In the rows, 128 means zero.
One turn moves every row onto another: examples first, then more rows asked:
Paf: [134 109 116 141 135 129 103 143 138 126 146 164 103 123 126 145 105 137
 124 103 111 113 117 137 115 118 128 128 129 142 122]
Tudu: [126 138  89 143 123 127 114 128 136 110 127  96 125 137 140 117 129 139
 123 127 163 157 107 126 116 131 124 127  77 137 144]
rotar: [146 152 129 149 146 114 116 125 150 105 104 136 159 140 137  99  96 115
 117 152 153 120 143 118 106 156 124 147  92 176 104]
Tuko: [146 125 156 132 123 144 127 102 127 112 133 132  96 135 134  98 122 156
 115 159 110 139 145 139 132 130 140 158 113 146 148]
vifo: [153 127 153 153 149 111 104 109 122 135 128 145 117 134 122 104 135 156
 140 121 102 130 123 117 127 106 145 146 105 165 116]
sud: [107 133 157 159 135 112 156 108 150 153 111 137 127 120 109 106 136 142
 122 125 109 108 136 112 114 118 121 142 145 138 103]
Pivi: [120 140 129 141 134 135 133 134 151 131 146 152 138 128 123 111 109 133
 108 134 126  75 151 157 109 125 103 140 135 127 116]
luz: [132 146 121 151 133 128 129 139 154 130 133 160 145 124 125 112 116 129
 108 122 116  78 145 156 108 128 101 140 129 123 120]
gobok: [119 154  99 134 142 134 125 126 146 121 152  82 119 151 131 141 119 137
 132 137 155 126 124 111 110 136 117 140 102 150 115]
Dur: [106 115 113 111 133 142 112 141 146 118 128 137 104 115 129 154 111 133
 125  98 133 113 116 126 120 139 128 152 134 130 120]
puvi: [113 142 115 128 125 134 139 117 144 109 118  98 113 133 138 109 138 134
 145 135 153 155 136  92 101 123 138 140  83 148 136]
zulan: [129 142 108 153 131 100 130 152 158 105 102 149 149 128 132 106 114 111
 125 123 149 116 135 110  80 145 122 125  85 150 104]
tefo: [105 126 110 144 112 129 146 134 159 111  92 144 126 113 140 102 118 102
 134 126 147 143 142 103  88 128 126 126  97 143 140]
pelos: [142 102 140 128  93 109 120 132 123  97 138 141 143 134 157 106  98 126
 132 123 152 150 135 151 104 163 125 138 130 154 115]
Dezom: [121 126 137 140 123 107 121 115 114 124 154 102 171 161 134 113 121 143
 137 109 156 119 135 143  94 123 140 126 120 142 115]
mivo: [163 138 125 180 133 106 113 115 139 131 104 131 149 146 128 106 104 110
 118 165 127 136 119 126 123 153 110 135 105 171 125]
rabur: [126 134 102 154 116  99 135 139 145 110  97 121 133 127 128 103 143 127
 130 122 150 150 114 104  92 132 129 119  74 133 127]
Pezab: [130 106 145 126 106 118 145 112 143 128 102 124 101 116 109 134 140 148
 110 147 121 150 118 115 129 153 121 146 143 124 125]
betin: [128 144 127 150 136 124 131 104 153 123  95 102 157 137 130 113  99 117
 103 164 163 136 126 121 129 162 114 148 120 164 116]
zeki: [141 131 108 164 126 125 111 140 149 112 108 166 141 129 147 100  91  95
 126 137 135 128 140 131  99 139 114 128  94 164 138]
Tek: [137 123 131 129 145 134  90 118 121 121 113 140 119 122 139 102 130 146
 146 103 123 131 123 126 132 109 153 156  91 154 142]
teza: [110 102 111 123 130 130 104 145 145 125 134 151 102 114 126 153 113 136
 125  95 128 119 121 130 112 135 123 140 131 136 118]
Gozik: [111 139  93 142 129 139 123 119 151 123 123  90 140 136 136 133 103 124
 103 140 171 140 111 134 128 150 106 135 116 143 132]
baf: [172 151 150 133 133 131 114 115 131 109 141 133 124 144 128 108 129 154
 110 158 112 116 140 145 131 147 120 167 104 144 124]
Pufu: [122 126 142 161 127 110 140 111 143 147  78 145 146 110 115  87 147 130
 128 117 114 117 126 123 121 113 129 139 123 128 133]
luk: [119 101 133 153 125  93 117 122 117 138 130 107 167 154 133 122 111 131
 132 105 150 130 117 139 103 145 134 125 146 143 111]
mon: [131 122 149 125 115 121 146 110 145 122 100 115 109 122 109 136 141 144
 109 148 119 137 115 112 132 161 123 161 140 125 116]
ganu: [112 121 154 165 131 105 143 106 142 152  88 141 144 116 110  89 145 134
 126 128 117 109 133 121 117 114 130 141 128 135 118]
Zuvo: [122  96 139 144 106 125 148 118 144 130 103 142  96 114 113 130 124 135
 109 138 108 140 117 123 124 135 129 131 148 122 136]
peku: [138 116 141 142 148 120  85 118 118 128 121 146 120 128 133 101 134 150
 146 107 119 128 128 125 124 110 152 153  90 163 130]
zete: [111 142 137 134 140 149 132 126 149 125 158 146 112 132 134 114 102 144
 113 127 119  90 159 148 111 124 115 151 134 140 119]
zitan: [132 145 110 167 136 110 133 119 150 142 123  94 140 149 115 140 112 121
 115 155 140 122 109 116 120 155  99 133 130 151 106]
logod: [165 139 150 122 127 138 117 110 127 110 146 130 114 141 128 104 124 160
 112 165 121 126 145 147 133 139 122 159 108 145 133]
Zirof: [141  91 144 148 112  92 111 121 114 122 118 122 152 145 146 107 107 129
 133 120 146 157 117 140 114 164 135 137 140 156 115]
dal: [123 131 153 130  93 108 149 107 122 109 142 109 165 144 133  97 133 142
 135 127 157 134 146 135  93 124 139 129 115 136 117]
marog: [122 118 146 124  78 111 154 125 135  98 136 134 152 127 144 104 115 128
 128 126 157 139 147 144  91 146 123 130 131 136 112]

sud goes to zete
puvi goes to tefo
Where do these go?
luk goes to Dezom
Pezab goes to teza
Dur goes to Tek
Gozik goes to Tudu

One turn moves every row onto another: examples first, then more rows asked:
rav: [113 105 118 121 140 112 109 151 135 142  98 140  87 116 139 120]
kuvo: [136 103 148 122 159 127 124 153 163 115 120 123 119 111 100 124]
lat: [118 123 127  79 152 120 149 130 113 119 111 170 104 130 104 128]
Neruz: [159 126 138  86 126 111 133 154 128 148 133 125 135  96 140 144]
vosas: [159 135 119 114 131 129 125 168 146 138 131 124 156 106 133 140]
pup: [144 133 132  93 170 114 142 133 116 128 128 159 107 110 105 150]
bive: [128 129 135 122 110 148 117 151 155 133  81 171 131 111 111 120]
Kopi: [128 104 155  87 133 134 143 151 155 110 118 128 140 124 103 113]
Rurep: [129 119 129  81 172 118 134 134 133 126 120 172 105 112 116 130]
Sugu: [133 154 153 104 118 159 129 153 138 132  93 156 145 108 122 143]
zema: [130 140 107 145 113 128 139 158 109 125 105 121 125 140 107 142]
Nomiv: [121 101 140 125 128 126 141 145 141 107 106 126 115 136  81 117]
rege: [121 139 143  82 115 126 149 147  94 135 113 122 119 127 139 144]
rapo: [150  90  99 114 122 126 115 166 133 138 114 159  98 131 136 126]
suga: [143  93 118  92 109 102 123 151 146 146 113 146 123 109 129 107]
nunef: [153 139 140 120 114 144 119 154 154 139  98 160 145  97 110 138]
Barof: [125 145 139 141 128 152 113 151 140 132  81 158 116 110 112 141]
Bas: [124 126 120 132 118 110 136 144  96 136 102 125  90 129 114 143]
Tevi: [133 152 142 129 104 151 134 148 123 129  85 155 132 118 100 145]
rara: [147 122 156 114 136 127 149 148 135 112 128 112 136 121  86 141]
Lasu: [165 100 113  89 124 131 122 169 135 141 131 154 122 120 149 135]
Kotip: [110 125 108 138 147 139 109 165 143 129  99 133 112 126 139 125]
Latol: [144 117 123  79 139 109 152 130 120 125 122 171 119 121  93 128]
Dis: [110 122 160 110 154 143 141 149 133 106 112 116 116 131 105 133]
Bitas: [130 108 105 122 127 136 123 163 107 130 106 149  84 145 138 141]
Fitem: [160 121 123  81 114 139 142 167 107 135 132 144 126 132 145 150]
geve: [132 106 102 112 106 126 124 163 155 131 105 146 145 127 123 102]
Lanu: [146 118 117 107 154 103 141 129 121 127 121 167 101 116  89 137]
rur: [117 147 129  92 119 149 144 163 118 123 111 124 150 136 141 137]
puzu: [145 127 117 110 121 139 140 164  91 131 121 138 101 142 136 160]

Lanu goes to Rurep
Barof goes to bive
Where do these go?
rav goes to suga
Bitas goes to rapo
Kopi goes to rara
rur goes to zema

